rotation ticks, each row followed by its count of ticks
The counts run from 0 to 237.
[ 22 -13 -38 -38  13   8 -67  31 -21  19 -19 -16 -29   5 -12 -23  37  30
   3  -8  22  34  43  -7 -17  -4  38  12 -13  -7 -21 -29  21  -1 -14 -30
   0  22 -17 -57 -38]	54
[ 21 -24  -5   0   3  13  10  41 -23 -13 -21  10 -37   4 -32  -4  11  29
  17 -16 -16  42  17 -14 -32  38  73  43   9  -2  -6 -40 -53  -6   8   3
 -26  39  -2 -51  -4]	58
[ 28 -15 -20 -25 -13  -6 -27  13 -37  19 -45  18 -14  27  -1  -1  20   2
   9  12  -1  51  15  11 -73  15  47  22   3 -24 -25  32 -28 -10 -21   8
   3   7 -50 -27   3]	50
[ 44 -10  11   1   0  25   1  -6 -14 -10   2  15 -50 -17  35  16  47 -35
 -11 -39   5   9  15   5 -52   3   0 -32 -10 -24 -11  56 -14 -12  -5 -32
 -15   3 -49   1 -22]	198
[ 13 -21 -22 -41  17 -14 -75  17 -41  15 -31  -7 -41  13  14 -42  11  35
  29  18  13  58  -3   3   6   5  33  17   0  18 -30 -40 -29   4  10 -17
   4  17  16 -17 -25]	63
[ -9 -29 -13 -28  34 -25 -15 -20  -3 -51  11  26 -29 -45   7 -21  32 -16
  -2  -7 -14  12 -11  21 -24  16  53  17 -23  18  40  -2 -17   4  62  13
  -8  -9 -28   5 -16]	88
[  9  -7  10 -42 -13   0 -49 -29 -26   7   1  45 -11 -15 -27 -22  14   4
  -8  24   4  38  -4 -19 -19  41  32  62 -27  16  -3   7   2 -26  32   9
 -34  20 -30 -18  -9]	81
[  3 -16 -24   6   4  11   6  -5   7  -9  18   4 -23 -29 -15  -5   3  37
   1   5   3   4  45  -9 -15   2 -31  -6  33  19  34 -47  20  30 -26 -50
  17  50 -79  16 -42]	155
[ 30  -5   6  10  12   0  10  39 -27  11  22   5 -83 -17  40  33   8   0
  55 -41 -18  32  -2  11   0 -16   7 -56 -15  18  -1  19 -13  -5 -27  -4
 -12  20   0  34 -12]	195
[ 34 -25  27   4 -13  12  40 -30 -17 -23  28   3 -48  -9 -18  12 -18  23
  21   5 -19  10   0 -21   0  18   4  15  36   8   4 -12 -62   8 -23 -18
 -39  56 -34  50  -8]	169
[-10  16 -29 -16   7  19   1  50 -23  10   3 -21 -49  11  -8  16  25   8
  33 -55  -2  23  22  38 -43   6  44  16  -5  -3 -22 -34 -27  20  -9  17
  13  14 -27 -43  -5]	46
[ -7  -5  15 -41  -9  -5 -43 -34   1   1  17  39 -38 -29 -31 -21  15 -16
 -12  21 -10   8  11 -30 -15  37  14  49 -22  24  10  11  -2 -29  43   1
 -31  19 -19 -13  -3]	91
[ 26 -16  -7 -10 -10   8 -18  22 -26   5 -28  16 -32  21 -33 -19  11  21
   4  -7  -6  18  25 -21 -50  48  59  40  10   9 -25   0 -35 -20   6   3
 -26  41 -10 -54 -13]	59
[ 11   7  22 -23  24 -19 -11   5 -14   9  -1 -34 -42   3   4  16  52   0
  24   0 -27  47  13   2 -37 -24  26 -12   5 -51 -45  12 -66  -1 -19 -21
 -11  21  22  27 -28]	31
[ 15  -4  -4   3  -9  -1  15  46 -22  49 -22  17 -33  26 -32  23  40   5
  23  -9 -18  22  43 -10 -70  26  30  -1   3  -9 -15  28 -13 -30 -45  -6
  -1  34  -6 -16  -9]	38
[-62  -3  -9 -23  12 -20 -37   2  -6  16 -16  -8 -38 -59  -9 -18   6   1
  -8  16 -15   5  29  -8  -6   2 -52 -25  40 -18   8 -49 -30   5   1 -34
  -3  41  -3  22  -8]	132
[ 18  20   9  10   0  12  36  33 -15  26 -13  -1 -43  31 -44  32  40  -9
  39 -17 -31  43  23 -17 -41  15  19  18 -20   8 -12  12  -9 -16 -43 -22
  -4  45   8  13 -29]	27
[-35  -7   1   0  -4 -31   0  -6 -10   2 -63  28  18 -43   2  -7  32 -33
 -33  17 -43  35  12 -12 -38  11 -31 -21  16 -27  34  10 -12  -2  -2 -10
   2  26 -58  19 -29]	129
[  9  -9 -13 -34   1 -12 -30 -26 -32  -2   1   0 -29   2  27 -10 -18  13
  32  30   0  30 -16  12 -19  -5 -34   0  27  22 -14  -3 -21  40 -33 -22
  16  19 -80  66  -5]	162
[-27   7  -8 -43   8 -15 -38   1 -33 -14   2  32 -40 -30   7  -5  10  -6
  46  12 -24  45 -21  10  21   3  19  26 -53  60  26 -13  -5  -7  47  27
  -3   2   6  23 -10]	94
[-54   0 -11 -24  14 -17 -36  -1 -11  -7 -42  -8 -30 -51  20 -11   7 -38
  -6  14 -23  10  11  11 -19  -5 -43 -19  32 -35   4 -26 -50  21  19 -16
  14  21 -25  25  -9]	131
[ 10   7 -11 -36  16   7 -39  21  -3  33   1 -24 -32  10 -19  13  52  33
  -5 -13   1  32  43   4 -44 -24  41  12 -11 -24 -19 -11  13   0 -34 -27
  -5  20 -37 -40 -30]	44
[ 30 -15  28 -17  -5  17  15 -27  -7 -29  46  -5 -70 -21  29  29  24 -27
  11 -39  -2   5  -1  18 -37   7   9  -7   3 -31 -31  33 -63   4   9 -18
 -28  12 -46  35   4]	189
[  6  34  16   8   4  -6  41  24  -7  31  30  12 -66  16 -32  24  28   4
  65 -14 -12  31  22  -4 -29  20  -7   2 -10  27  -2  21   2  -2 -29 -14
   4  42  17  55 -24]	16
[-21   0  17 -56  -1 -19 -33 -26  -9  21  19  49 -33 -27 -19  -3  22 -10
  -5  25   5  16   4  -5 -19  28  16  51 -28  33  26  17  29 -29  34  31
 -36   9 -48   7  11]	92
[ 36 -28  21  -9   2  16  41 -26  -2 -61  47 -15 -45 -16  21  28  16   3
   7 -20 -18   6  -1   3 -25   0  18   1   8   5   3  14 -46  18 -13 -10
 -21  19 -66  33  -4]	178
[ -9  -9  -3  10 -25   5  30  15 -25 -15 -32  14 -14 -12 -21  -7 -30  -3
  21   9 -37  28  11 -24 -26  37 -38  20  52  12   8 -36 -58  17 -12 -13
   4  60 -37  27 -12]	148
[ 68 -23   3  13   0  16  26  -3  -5 -26  30  14 -40 -14  16  23  49 -23
 -11 -29  -9   9  38 -22 -37  -4  10 -21  -9   3   0  32  14   0 -34 -45
 -20  20 -54  25 -46]	187
[ -1   7 -25 -24   8 -16 -31  17 -22 -12   6  47 -52 -36  -1 -25  15 -20
  42  -4 -30  17  -8  -8  18  17   6  10 -43  58  23 -13   7 -13  33   1
   3   5  30  23 -23]	95
[ 19 -18   5   5  20   1  13  45 -27  28 -23   7 -35  18 -36  12  25  27
  21 -24 -21  31  40  -5 -42  25  61  12   6  -4  -2  -4 -38 -21 -22   8
 -24  41  -2 -33  -9]	48
[ 33  -9   7 -26 -37   5  -5 -34 -21  24  14  18 -30  10  -1   1 -10  12
  11  32   9  14   6 -26 -23  14 -34  25  14  23 -20  31  -2  -4 -41 -24
 -19  33 -76  45  -3]	171
[-13  21   3 -10  -8  20  12  40 -20  28 -13  24 -47   6   7   5  -4  22
  34 -46  51  43  21  23 -46  17  18  -1 -22   0   0  -9  19   8  19  22
  -2   3 -38 -42 -25]	225
[-32   0  28 -42   3 -18 -37 -18   5   5  24  42 -31 -53 -35  -3  38 -18
 -16  17 -31  -9   7 -27  -6  33  -1  24 -15  10  17 -11  -9 -32  47  -2
 -39  25  12  17  -8]	101
[-75  32  -7 -47  -2 -12 -20   5 -18  26  -7  30 -29 -53  -4  22  22 -32
  10 -12 -23  15   7  13 -21  -8 -17   2 -21  24  41 -22  19  -4  25  31
 -15   1 -51  17  13]	114
[  2  34  29   0   8  -2  18   4 -16   2  31  -1 -56  26  -9  10  19  14
  58 -21   6  55 -14 -19   2  18 -31   1  -2  39  10   6   4  15 -13 -23
  15  56  13  60 -16]	5
[  4 -18   0   9 -17   8  40  -7 -11 -19  13   9 -40 -13 -16  -5 -27  13
  43  -2 -16   3   7 -12 -22  33 -27  24  55  11   3 -28 -66  29  -7 -17
  -2  49 -50  33  -6]	158
[ -9  53  26 -36   5  17  19 -12 -12  14  46 -17 -43  14  -6  37  34  -4
  59 -20  12  54 -16  23 -27 -10 -12  20  -6  17 -19   8   1  31  -3   2
   4  24 -25  35   4]	14
[ 18 -31  17 -32  -1  -6 -30 -23 -19 -10  12  31 -22 -17 -38 -28  10  12
  -8  15   3  22  13 -35 -14  45  49  50 -16  28  13  -7 -16 -30  42  -3
 -50  38  -3 -20 -15]	80
[ 33  12  44 -33 -25  29 -12 -18 -26  27  21   4 -55   6   3  38  26   6
  -2 -13   3  26  16 -30  -3 -14  -3  -4 -27  12 -15  34  26 -23 -35 -13
 -37  39 -52  13  -6]	192
[  5 -19 -12 -35  16 -23 -51   7 -35   0   8  30 -50 -17   0 -30   5  19
  46  16   4  44 -14   6  26   6  35   9 -30  51  18 -17   9 -17  32  10
   1  16  27  31 -12]	84
[  4 -22 -10 -42   7 -28 -34  -4 -40  21 -25  11 -18  12   5  -9  12  30
  30  20  20  40  -5  25 -42   9  58  18  -5 -12   2  11 -18  -4   6  18
 -10   3 -52 -23  11]	61
[-52  33 -10 -44   2  -9 -20  -1 -22   3   3  29 -46 -50   4  10   9 -40
  26  -9 -40  25 -17  12   0  -1  -7  19 -45  38  28  -6  10  -1  41  30
   0   8 -27  21   8]	104
[ 56 -18  11  17  -5  24  10  12 -16 -14   2  23 -48   2  21   9  47 -25
  -9 -38  -6  25  27 -14 -32   6  -2 -41 -27  -1 -17  41  -7 -12 -19 -38
  -8  27 -24   8 -51]	197
[-77  30  -7 -20  13 -14  12  30 -18  -3 -18  23 -32 -46  -5  19  12 -41
  26 -19 -49  23   5  16  14  -3   1 -12 -28  32  43 -36   0  -4  22  33
   1  18 -16  26   6]	115
[ 14  -9 -12 -32  30  -5 -54  28  -7  45   3 -24 -48  -3 -10   0  43  30
   4   3   1  12  53  -7 -35 -18  33 -10  -2 -27 -27 -13  -6 -12 -51 -30
  -4  24   9 -25 -20]	43
[-65  34   3 -42 -20   3 -40  -8  -4  28  -4  25 -12 -51 -26  12  29 -40
 -13   3 -14   9  26 -13 -17   0 -32  19 -28  15  22 -20  25 -12  26   7
 -19  16 -46   1 -11]	113
[ 17   9  28  -1  18 -12  41 -17  -2 -44  11 -11 -33  11  22   6  59 -16
  37  -9  -8  45 -12  26 -51   2  -9  -2  14 -20  -6  28 -50  29   6 -15
   7  17  -3  45 -33]	9
[ 11  13  -7  -5  10 -15  11   0 -18  20  -9   9 -25  20   2  15  60 -23
  20   1 -20  38  17  18 -74   4  21  -6   1 -36 -16  62 -27  -6 -35  -5
  13  -9 -33  15 -15]	29
[ 19  26  23 -31 -25  22  -9   1 -39  25  24  18 -54   9  24  38  14 -16
  32 -18   4  39  -7   9 -10 -15  -5  -9 -34  16 -25  39  24  -1 -26   5
 -21  14 -70  22   4]	193
[ 27 -33 -29 -23  24 -15 -48  20 -14 -14  -7  27 -36  -3 -14 -40  29  28
  12   5  11  30  23 -21  -3  18  46   9 -29  41  20 -19  36 -13  32 -21
   0  11   4 -17 -42]	75
[ 32  -8  32 -16 -16  11   8 -25 -16   7  45   6 -55  -3  -5  20   0   4
  11  10 -11   7   3 -30  -8  21 -18  21  22  18 -37  25 -51 -15 -23 -24
 -40  55 -19  43  12]	180
